Every row has a hidden score from 0 to 15. What is each row's score? 7 is about the middle.
[ 64 -33 -12 -25  37 -42  -3  11 -16 -29 -45  25] ~ 13
[-35  36   7 -48 -55  29  -4 -37 -25 -15  80 -42] ~ 2
[ 38   4  -4  38  -9 -17  11  22  31 -24  -3 -16] ~ 5
[ 14 -28 -42  39 -24  36 -52  -2 -18 -13  19  -5] ~ 10
[ 62 -18 -25  -9   7  -3 -17 -44 -20 -47 -16 -26] ~ 15
[  4  45 -11 -17  15  23  10  -7 -21  -8  13 -39] ~ 6
[ 14 -56  15  22  -1  15 -48  -1 -15  27 -42  -5] ~ 15
[-61 -43 -12  -7 -20  -1 -35   3  38   6 -27 -13] ~ 8
[ -6  34  17 -21  18  43  -3  -2  55  20  11 -50] ~ 5
[ 25  12 -16  21 -12  16  54  -8  24  35 -11  -4] ~ 7
[  0 -11 -30  -8  21 -26 -31 -41  -6  -4 -23  13] ~ 11
[  6  53   7 -41  20   4  25 -26  33  24  22   4] ~ 4
[-17  -5  53 -42  48   4  34 -12 -16  13  36  11] ~ 6
[-23  -8  36 -27  23 -11  -3  -5  43  19 -12 -21] ~ 7
[ 17 -39  21  -8  -4  30 -16   1 -37  15 -33 -36] ~ 14
[ 25  12 -28   5  34 -21   7   3   9 -16  17 -22] ~ 5
[  1 -19 -11   5 -19  -8  31  34  -2 -12  -6 -30] ~ 6
[ 22  23 -25  34  11  -3 -48 -19  61  68  -6 -40] ~ 6
[ 30 -26   2  60 -33 -50  23  60 -54 -19 -15  75] ~ 5
[-41  39 -19  22 -20  -5  59  85  29  28  64  -3] ~ 0
[ 13  62  -7  25   2   1  19  18  44  53  -9 -12] ~ 1
[-18  22  11 -29  17  -7  13  -1  44  63  12 -19] ~ 3
[  8  -2 -26 -14   6  21  -3 -10   6  33  10 -49] ~ 8
[  6 -25 -26  40 -24  23 -70  -5 -21 -19  11  43] ~ 10
[-15 -23  41   0 -31 -45  22  28 -29 -28 -11  33] ~ 5
[ 14 -59   8 -25  40 -64   7  34 -49  -2 -46  62] ~ 11
[-35 -12  -6  18 -17  16  51   9  -9  -1  26 -17] ~ 4
[  5 -37   1  11  14   4   8 -17 -19  11 -45   1] ~ 14
[ 24 -30 -16 -21   1  42 -56 -43  -7 -27 -54   3] ~ 15
[ -1  22  17   7   1  42  31  36  56  40  -3 -22] ~ 4
[-41  39 -51  10 -37  15 -24 -38 -27  11  72 -14] ~ 1
[-72   6  18  85 -25 -19  -7  13  63 109   5 -28] ~ 0
[ 36 -42  37  29  17  -4  -8  24   0   2  -5  10] ~ 10
[ 44  12 -24 -28  23  -9  38  -1 -29 -13 -11   1] ~ 9
[ 21 -22  -6  -5  16 -22  34  27 -43 -45 -32  30] ~ 10
[-31  70 -31 -28 -36  30  10 -34   6 -16  52   3] ~ 1
[ 51  24 -28 -21 -29   7 -11   1   9 -22   7  25] ~ 7
[ -9  -1   8 -12  47 -61  18  15   6 -29 -20   1] ~ 5
[ 21 -16   1  34   4 -17 -16  23 -45  12  -6  42] ~ 8
[  2  11 -52  -2  11  -6  -1 -61   3  27 -26   4] ~ 11
[-29  36 -18 -42  21  13 -10 -50  16 -30  63   4] ~ 4
[ -8   6  -9  -7   9 -70  -1  31  15 -11 -33  12] ~ 3
[  8 -13  60  10  -3  -6 -10  48  40  21  10  10] ~ 3
[-12 -30  12   8   5 -27 -59  10 -53 -12  12  -7] ~ 8
[  5  18  25 -25  72 -79  26  35  40 -26 -44 -19] ~ 3
[ 13 -33 -32 -22 -64  69 -41 -18 -75 -78  32  12] ~ 14
[ -7  10 -12 -56 -14  47 -45 -56 -37 -61  76 -26] ~ 9
[-26   0 -19  24 -18  25   5 -29 -14  34   4  19] ~ 8
[-27  -7  30  51  35 -49  26  17 -27  24 -25  22] ~ 4
[-41 -10   5 -12  15  23   7  60   4 -24  30 -27] ~ 3
[ 35  15  24 -43  35  10 -30  17 -36 -40  18   6] ~ 8
[ 10 -43  22   8  -6 -31   3  44   9 -24 -24 -18] ~ 7
[ 19  19  -5  25 -54  -3  32  59  -1   8  42  -2] ~ 0
[ 80 -10 -26 -17  -5  14 -23 -38 -23 -57 -18 -16] ~ 15
[-15 -17  20  12  28  47  -6  38 -10  32 -29 -60] ~ 10
[-82  30  25  14 -20  -3 -64 -88  23  43  29 -27] ~ 4
[-30  -2  -5  25  -9  14 -10  -3 -27  28   7 -36] ~ 6
[-21  25  -2 -26  10 -12 -10 -78 -19 -26  56  -2] ~ 6
[ 25   3  12 -31  21 -63  59  13  18 -18 -31  21] ~ 6
[ -9 -28  60  13 -30  32 -48   3  -7  35  -5  -9] ~ 10
[  8 -47  -5  41  -9 -15 -23  36  -1 -10  18  43] ~ 6
[ 11  41 -16  34 -28  16  55   6  64  19 -59   3] ~ 6
[ 38  -7 -24  32  18   4  17  43  11  15 -29  -4] ~ 8
[-18  -6  24 -10  12  21   9  50 -28  22  21  -2] ~ 4
[-27  47 -12  -3 -19  17  39  -3  53  38  43 -15] ~ 0
[ -4  45  -1   0 -49  17  36   4  30   7 -16   6] ~ 4
[ 18 -10  35 -44  31   9 -12 -38 -13   2   2 -12] ~ 12
[ -6 -41  13  -9  -3   4 -12  22 -13 -13  -5  -4] ~ 9
[-17  39 -42  -4 -39  44 -38 -18   4   6  26 -34] ~ 5
[-43 -46  63  28  -4  25 -21 -21  39   7 -11 -35] ~ 10
[ 12   1  -7 -20   5   3  16  42   1   0   7 -14] ~ 5
[  6 -10 -12 -13  35 -79  38  -3 -19 -38 -29  24] ~ 7
[ 54 -31 -28 -44 -28   2 -29 -57 -17 -41 -33  31] ~ 15
[-38  27   3  34 -65 -18 -85 -39 -23  34  45  35] ~ 2
[ 13 -16  32  27  -4  66 -35  29   7   7   0   0] ~ 10
[ 34 -31  10  52  -4  -6  -2  49  -5 -19 -54  16] ~ 10
[ 13 -11 -18   3 -11  26  11  15 -15 -21  -5  33] ~ 9
[ -3 -14 -33  24 -12   9 -61 -20 -23 -39 -10  55] ~ 11
[-32 -59  31   2  34 -37  -1  40 -34   6   1  11] ~ 7
[ 30 -30   5  11  16  37  47 -23   9  -4  -9 -53] ~ 13
[ 21 -38  17   9 -19  -5   4  49  -1 -26 -14  69] ~ 8
[-16 -57  57  -1 -18  -6 -12  15 -17  -1  10  24] ~ 8
[ 15  -9  56  -2   6 -15 -80  -2 -12  -2  15 -47] ~ 7
[  9  42 -28  26 -53  23   6 -27  21  43   4  51] ~ 5
[-12  -2 -57  12 -37 -23  27 -27 -24  37  12  27] ~ 5
[ 85   8 -21 -24  49  25   6   6  -3 -33 -23   2] ~ 13
[-46  40  -4  14 -44   9 -18  38 -36 -20  32  17] ~ 0
[ 10  -8  29  -4  39  25  11  17  33  33 -41 -39] ~ 10
[  6  -4  53  -6  31 -80  47  39 -25 -17  17 -10] ~ 1
[-21  45   6  25 -35  -9 -79 -13  71  64   4 -34] ~ 1
[-59  14  37  23 -19 -13   6  27  28  -3  35  33] ~ 0
[ -4 -33   3  28   4  17 -17 -16  -8 -17  -3 -16] ~ 11
[ -1 -31  58   0  46  10   2  33  21  -5 -17   2] ~ 9
[ -1 -12  37   8   8  18  16  18  53   0 -51 -43] ~ 9
[ 30  36 -53 -21   7  31   1 -14   5  23 -12 -10] ~ 9
[-39  51 -25  30 -38 -59 -21 -14  28  28  63  23] ~ 0
[ 12 -10 -11 -11  -3 -33  -7   7 -50 -31  -2  32] ~ 8
[-10  29  17  -2   8 -48  37  37  50  26  12  -8] ~ 0
[-19 -25  51  -4   3  21  -8  22  11  18  25   5] ~ 6
[ 32  -6   9  12  37 -88  32  76 -31 -33  10  26] ~ 0
[  4 -19   1  -6   8  11 -11 -16  18  22 -45  -2] ~ 12
[-14 -13  39  47 -18  31 -46  16 -29 -14  16   4] ~ 7
[  6   7  15 -22  54 -14  35  49  27   9 -39 -58] ~ 6
[-16  47  -7  68 -13  59 -14  18 127  94   5 -13] ~ 0
[ 11  55   2 -20  26   1   6 -22  59  77 -10  -8] ~ 4
[ -9 -18  41  -5 -18   4  20  54 -25 -15   3 -26] ~ 5
[-13  46  -8 -20  39 -17   6  19  11  -8  16  29] ~ 1
[ 33 -38 -12  12  25 -73  57  32 -10  -2 -58  34] ~ 9
[ 31  23   9 -35  -1  -2 -64 -52 -13   7  -1   5] ~ 11
[ -8 -11  15  12 -13 -15  -9  28 -41 -23   8  47] ~ 6
[ -12 -102   27   67    8   61    0   16  -64   54  -64  -28] ~ 15
[ 11 -23 -18  45  -8  -5  -5 -11 -12  40  -7  48] ~ 9
[-26 -24  25  16  -2  13  20  14 -17  -6  18   6] ~ 6
[ 16 -48  42  60  12  -5   9  46   6   8 -61 -10] ~ 11
[-40  39  -8   5   8   4   0   0  34  30  12  -2] ~ 1
[-22  73  22 -42 -29   8 -16 -24 -33  -1  82 -26] ~ 0
[ -9 -34 -22  46  23   9  17  41  10 -14 -18 -42] ~ 8
[  5  49  24 -20  15  -9  13  -8 -13   5  37 -18] ~ 2
[ 13 -15  17  22  33   8 -20   6   0   3 -22 -37] ~ 10
[  9  -9  16  35  13  35 -19  44  20   5 -16 -43] ~ 8
[ 35 -69  53  -3  56  17 -19  31 -32 -39 -31 -28] ~ 15
[  8   2 -14 -16 -50  13 -28 -31  -2 -27  40  -2] ~ 7
[ 46  35 -44  32  11  12  65 -24  61  43 -39 -40] ~ 8
[ 30  19 -16   0  23  -9 -22 -15 -32  -7  28  -1] ~ 7
[-26  55  -6 -11 -37  21  10 -56  25  -4  64 -12] ~ 1
[-16  45 -16 -31 -15  24 -14 -26   8 -62  70  -5] ~ 3
[ 49 -12  -4   5  -5  17 -54 -18 -42 -20 -10  16] ~ 14
[ 10 -16   0 -19 -43  14 -11 -20 -24 -49  28  28] ~ 9
[-16 -19  27  -3  31 -63  51  32 -52   4 -44  22] ~ 7
[ 30   5 -37  -6 -31   6 -21 -29 -21  -1   4 -11] ~ 10
[ 28  18   1 -16  15 -13 -24   3  10 -18   9  33] ~ 6
[-12 -15  52 -39  14 -57  15  48  11  -4  31 -12] ~ 0
[ 12 -49  50  -2  -6  54 -44  20 -51 -43  -9   0] ~ 15
[  5  29 -15   8  14 -31  14  32  15 -41 -15  31] ~ 3
[ 37   0 -48  -2   5  23 -26 -39   3   7 -24 -18] ~ 13
[  7  19 -16 -29 -18 -12 -20 -34  29  -1 -12 -36] ~ 8
[-10 -37   6  37 -27   5 -11  -5   2  27 -41  45] ~ 11
[-29  -1 -20 -10   9 -15 -31 -41  30  -2   8   9] ~ 7
[-15  21 -13  -2   3 -37 -21 -52  43  92 -31 -77] ~ 6
[ 28 -10 -39 -12   0  18 -15 -33 -12  59 -33 -20] ~ 13
[ 40  32 -66   4  13  56 -70 -80  14 -17   0 -29] ~ 14
[ 11  21 -21 -53  31  33 -13 -29  -5 -70  27 -30] ~ 10
[-71  12 -13  62 -31 -52 -73 -22  58  34  11  20] ~ 0
[  7  54 -11   3  10 -12  15  -9  26 -18 -22   6] ~ 5
[-41  64   3 -23 -20  20  -4 -38  65  48  13 -71] ~ 1
[ 29   9 -39 -14  27 -22  25  -4  25  48   7 -22] ~ 5
[ 23  -7 -45 -30   1  22  36 -23  -6 -27  -5  64] ~ 12
[-33   7  10   1   9 -40  27 -14  72  40 -34 -44] ~ 4
[-49 -37  32  43 -14 -11  14  18  24  42  13 -13] ~ 3
[ 13 -34 -22  19 -15   0 -18  13 -27 -22 -17  12] ~ 11
[-60  22  -7  26 -11   9 -44 -30  48  43  34 -13] ~ 2
[ -8  35   8 -56  13   2   3 -32   6 -15  24 -46] ~ 6
[-56  61 -39  -5 -22 -34 -23 -47  16 -32  81 -20] ~ 0
[-19 -23   0  21  10  15  -6   9  -2 -12 -27  20] ~ 10
[ 35  -9 -12  -7  -8  43 -34 -46   6  24  26  12] ~ 12
[-25   4  35 -37  23 -16 -16 -32  -8  11  -7 -61] ~ 8
[-35 -53  35  74 -22 -22 -45   6 -16   2  14  17] ~ 6
[-29  -6  28  -9  18  42  52  12  -1  23   6 -66] ~ 7
[-37  -5  19  25 -12 -22  29  34 -14   1  47   7] ~ 0
[-29  20 -13  21 -16  26   3 -16  68  26  14 -18] ~ 4
[-54  36  37 -49  -3  -2  -8   0 -11   1  32   6] ~ 1
[-39  16   3   7 -25  31   0 -34 -26 -10   7  34] ~ 8
[-40  19  -9 -35 -29  24 -20 -61   1  -7  80   4] ~ 4
[ 11 -33  28  16   6  30 -12  38  -2  38 -19 -50] ~ 10
[  7  66 -37 -51  16  54  55 -37  84  53 -42 -62] ~ 8
[ 52 -41   2 -35  10  14 -59 -55  -3 -17 -12 -12] ~ 15
[-18 -45  44  -8  -1   8 -80 -18 -58 -23  25 -61] ~ 11
[ 41 -13 -11  -2  -3  -7   8  26   1 -17 -29   3] ~ 10
[-29   9  20  -8  36   2  14  24  -3  12   7  -5] ~ 4
[  6  -3   8   0   3 -34  44 -45   7  26 -37  -6] ~ 10
[ -9  23   2  16  -6  10 -14 -46   9  17  26  33] ~ 6
[ 39  17 -35  28   6   2  10  16   3  24 -35  14] ~ 8
[ 46 -48  -1 -39  24  -3 -12  -6 -51 -23 -30   5] ~ 15
[-48  23   8 -12  14  60 -11 -48  22  10  13 -23] ~ 8
[  1 -19  26   6  45 -68  37 -14  22 -18 -34  33] ~ 8
[  9 -33  52  -3  31   4  34   6   8   7 -62  33] ~ 13
[ -3  22 -22 -31  -8 -12 -37 -25  35 -31  28 -12] ~ 5
[-22   0 -15  -2 -25  -9  -2  -9  -8 -19  -4   1] ~ 7
[-40   8  21  22 -47  22  53  26 -20   5  53  14] ~ 0
[-17 -31  22 -35  34 -35  30  24 -48  -9   0  62] ~ 7
[ 28  39 -32   2  14  35  -2 -30  30  13  -9   0] ~ 9
